The rows of M fall into several groups, which share some directions, and each row is roughly a mix of its group's hidden directions, except some rows that fit no group.
M (118 x 11):
16,12,30,-7,8,41,-9,8,46,29,-22
-2,1,48,-4,39,-21,-33,18,-10,17,23
44,-23,-26,-36,8,-19,-4,-17,20,-12,-31
-58,7,-14,-8,28,-4,-15,19,-11,12,-35
6,-27,17,-32,15,47,-1,-34,-3,-11,31
3,3,2,-1,-27,-20,3,-34,34,-39,41
6,36,-28,26,-11,-5,8,-44,33,22,14
-3,-19,35,-28,-22,-41,10,-3,-20,-27,30
15,2,-42,-3,39,-17,25,31,-26,2,-23
36,-39,8,-15,-20,22,-26,-22,-31,4,-23
-31,23,37,-19,9,-30,3,-12,37,26,-13
40,-40,21,-29,0,2,-30,6,-19,-10,-28
-9,-4,31,-31,42,33,-26,13,19,0,23
9,-4,33,-65,-20,3,8,-6,-16,22,-2
40,11,0,-5,0,49,-7,32,-2,-35,12
-35,-26,3,-24,4,-25,-20,-2,-54,10,-10
18,15,12,-14,-41,-3,-49,-35,-18,7,7
32,-3,-13,-3,56,11,14,30,-6,-24,-21
-21,10,-2,22,-40,-13,5,26,10,32,45
-13,14,-32,33,0,49,-2,14,-36,15,5
-19,33,19,-9,-30,3,-48,-27,24,11,-12
31,19,14,32,-1,6,29,-24,47,0,21
25,-16,-6,-18,67,-4,6,-15,-18,-1,-19
20,17,-8,5,-55,-1,-30,8,-9,-41,10
-24,21,-32,-9,8,17,-28,23,-17,-38,34
-6,12,-12,6,47,-14,-11,-11,8,59,9
-48,11,23,-1,13,29,39,-11,32,7,-8
0,48,19,-12,25,-12,-37,-17,28,3,25
26,-51,-3,-23,12,-31,-30,-11,-21,-12,-12
-5,2,37,-29,-37,-7,-1,-21,-17,2,47
36,4,-28,27,7,-9,-21,28,-13,21,-43
-6,-15,54,22,-31,-15,5,-18,9,33,-17
-22,-7,29,-21,-35,-4,-17,-55,-6,11,-14
16,25,43,14,19,-34,6,-17,28,33,-6
-9,6,16,-50,36,-9,-23,-31,10,24,-13
25,-33,37,-25,-3,-28,13,7,4,-42,13
26,-7,20,32,24,-16,35,34,-1,28,-22
-9,-4,22,-14,7,27,51,17,3,-43,15
-43,-8,26,-17,31,-11,-13,24,26,-16,-31
-32,3,17,3,24,28,0,13,49,-38,-6
-50,-26,18,-16,15,23,34,14,-11,8,-24
14,-29,4,-7,-12,-47,31,-46,-7,4,7
-54,-6,-4,-42,8,-8,-27,5,12,-23,-20
53,15,-12,-13,39,-2,-30,-6,-29,5,6
-7,2,-45,2,33,28,14,-8,29,-30,-25
-12,2,-37,-24,19,18,-36,31,-36,-7,-16
25,-24,-11,16,19,49,9,38,2,26,-1
17,-13,-4,-22,5,-25,-29,13,-21,44,-41
-35,-15,36,-24,15,22,-10,-23,35,22,-17
-22,-13,3,-7,45,8,-9,32,18,-10,-48
43,-7,-24,-15,-31,-26,-3,-40,15,-10,19
-22,31,-31,46,-16,-14,15,8,7,32,-18
-7,35,23,12,-41,35,20,19,5,26,14
-25,31,16,2,-15,29,-4,-8,34,24,-45
9,-19,5,15,4,8,-15,43,-30,31,-44
-42,12,14,-4,13,-40,-16,10,-12,40,-25
4,-25,-19,-3,-20,3,-32,8,-33,-33,44
-22,-40,-43,19,19,3,5,8,25,-14,33
29,31,-16,-5,59,0,-21,19,9,-13,6
-22,51,2,25,-39,-16,-4,-4,8,29,-15
-23,-46,-12,-42,20,15,21,-5,-20,-20,13
36,22,-54,4,6,-14,-28,17,-23,-6,-9
7,-13,-14,-13,-4,37,-21,-57,-8,-19,24
-1,-14,49,-16,8,-23,-31,28,13,22,-28
-17,57,-43,18,-16,-1,-3,7,2,-10,-22
14,26,-18,-22,-3,-14,5,0,25,-32,56
-24,6,-17,10,7,53,-19,-35,34,4,5
-9,8,22,-37,28,-17,-53,-17,-9,13,13
3,10,11,-26,12,-51,40,-27,-3,24,-12
29,-20,-43,0,8,-35,-1,-4,-38,14,-24
36,26,22,-25,1,32,-27,-26,-24,17,15
-42,18,19,-22,15,1,-54,8,-19,1,14
-12,-37,-12,16,10,-14,45,29,-7,26,28
-12,35,-12,1,16,-13,-48,-33,21,29,5
6,27,33,32,-36,-19,-25,-18,17,26,-14
-11,35,-22,-7,12,27,33,-7,45,-26,10
-43,20,5,10,-34,-44,-9,3,24,12,19
-8,4,0,-38,8,7,-44,-17,-6,32,-42
-32,-7,18,-15,22,-3,9,13,41,-38,-34
-37,-30,27,-19,-19,-21,-18,-27,-30,-1,22
10,22,35,50,-21,-18,16,-3,29,2,22
6,28,-42,34,-2,-12,-39,21,23,3,-16
1,23,12,-20,10,-10,9,-24,-18,11,65
62,-33,-8,26,8,-16,-7,17,-7,-11,-10
-26,-9,-46,30,0,12,-30,19,-34,-18,2
-14,-10,-30,-45,2,-18,3,-37,-18,12,-36
-40,35,-7,-17,20,5,23,-16,25,-30,28
7,27,31,29,-30,2,-1,-18,40,26,-24
7,14,27,-19,20,45,17,8,28,30,-30
51,-9,-52,-7,-9,-2,2,-23,-17,13,-12
-7,5,-45,-3,-11,47,-9,-18,19,-35,14
5,-31,-1,-9,-6,-18,61,-36,8,2,-11
-3,-36,7,7,-40,-18,-30,26,14,3,-39
-36,6,-16,27,3,-20,49,-6,5,-13,-36
-36,4,27,-49,-17,-30,-9,-19,18,-13,10
35,-49,8,-8,-10,3,-24,43,-9,16,3
42,-40,30,-1,-6,-14,-22,-13,-6,35,-14
29,-17,-46,27,4,18,0,39,-1,-27,9
44,-27,-40,6,10,3,-10,15,-33,9,-28
28,21,-9,4,-9,10,36,-43,38,-5,21
-50,16,19,-30,29,15,33,3,13,-8,-15
28,-23,25,-39,5,30,-16,27,-1,13,-32
2,-26,21,-18,-5,-67,-18,1,2,-18,-2
-15,22,14,-16,-37,-15,-6,-44,-8,-43,0
16,-30,46,-22,38,-23,-11,-7,-5,27,10
9,-36,-46,-16,-14,10,-10,9,-39,-28,10
21,18,-45,48,0,-14,4,-20,-6,29,1
1,12,-25,13,-22,6,26,-15,19,-45,43
-10,35,31,0,-41,-5,25,35,4,-11,28
-50,-15,26,-17,34,-3,5,25,-33,9,-3
56,2,7,27,16,1,-27,39,0,11,9
7,-9,0,33,-24,24,34,-29,-11,-6,46
-42,-11,30,14,31,-7,12,39,-12,-28,-4
-6,34,-14,27,-14,29,31,-31,13,0,38
18,-17,28,-27,-19,33,-46,23,15,6,-11
-25,23,32,-3,39,25,-23,35,12,-1,20
2,-41,35,-35,12,32,-3,-1,13,-27,-20
-33,-29,-12,-4,18,25,30,-47,9,-15,15

Here is one row of each group, with its name. Which group are the others in?
-5,19,15,10,26,-15,8,27,10,50,-41 -> (55)
-18,35,0,0,19,45,44,-15,20,14,-1 -> (3)
37,10,-34,-1,-16,-32,6,-32,0,17,-37 -> (23)

-20,-8,-19,3,-26,-2,0,0,-52,-30,40 -> (3)
-42,6,2,-23,22,-48,15,-18,22,-18,-12 -> (3)
31,57,-16,10,-11,-1,2,-1,-30,-21,24 -> (55)
-14,-17,23,16,-21,-12,-41,15,-35,-11,39 -> (23)
6,-17,-45,27,39,5,21,35,11,-14,4 -> (55)
-28,1,3,19,-14,-32,15,41,28,-12,-39 -> (55)
19,5,32,-1,40,-40,-27,10,-15,15,26 -> (23)
4,2,-22,16,39,-44,28,9,-15,-1,-37 -> (55)
1,-36,38,-6,17,-44,26,-20,-13,16,13 -> (23)
-39,45,-19,24,-25,-16,1,-32,15,1,7 -> (55)
9,32,7,3,-2,3,26,53,7,-37,22 -> (55)
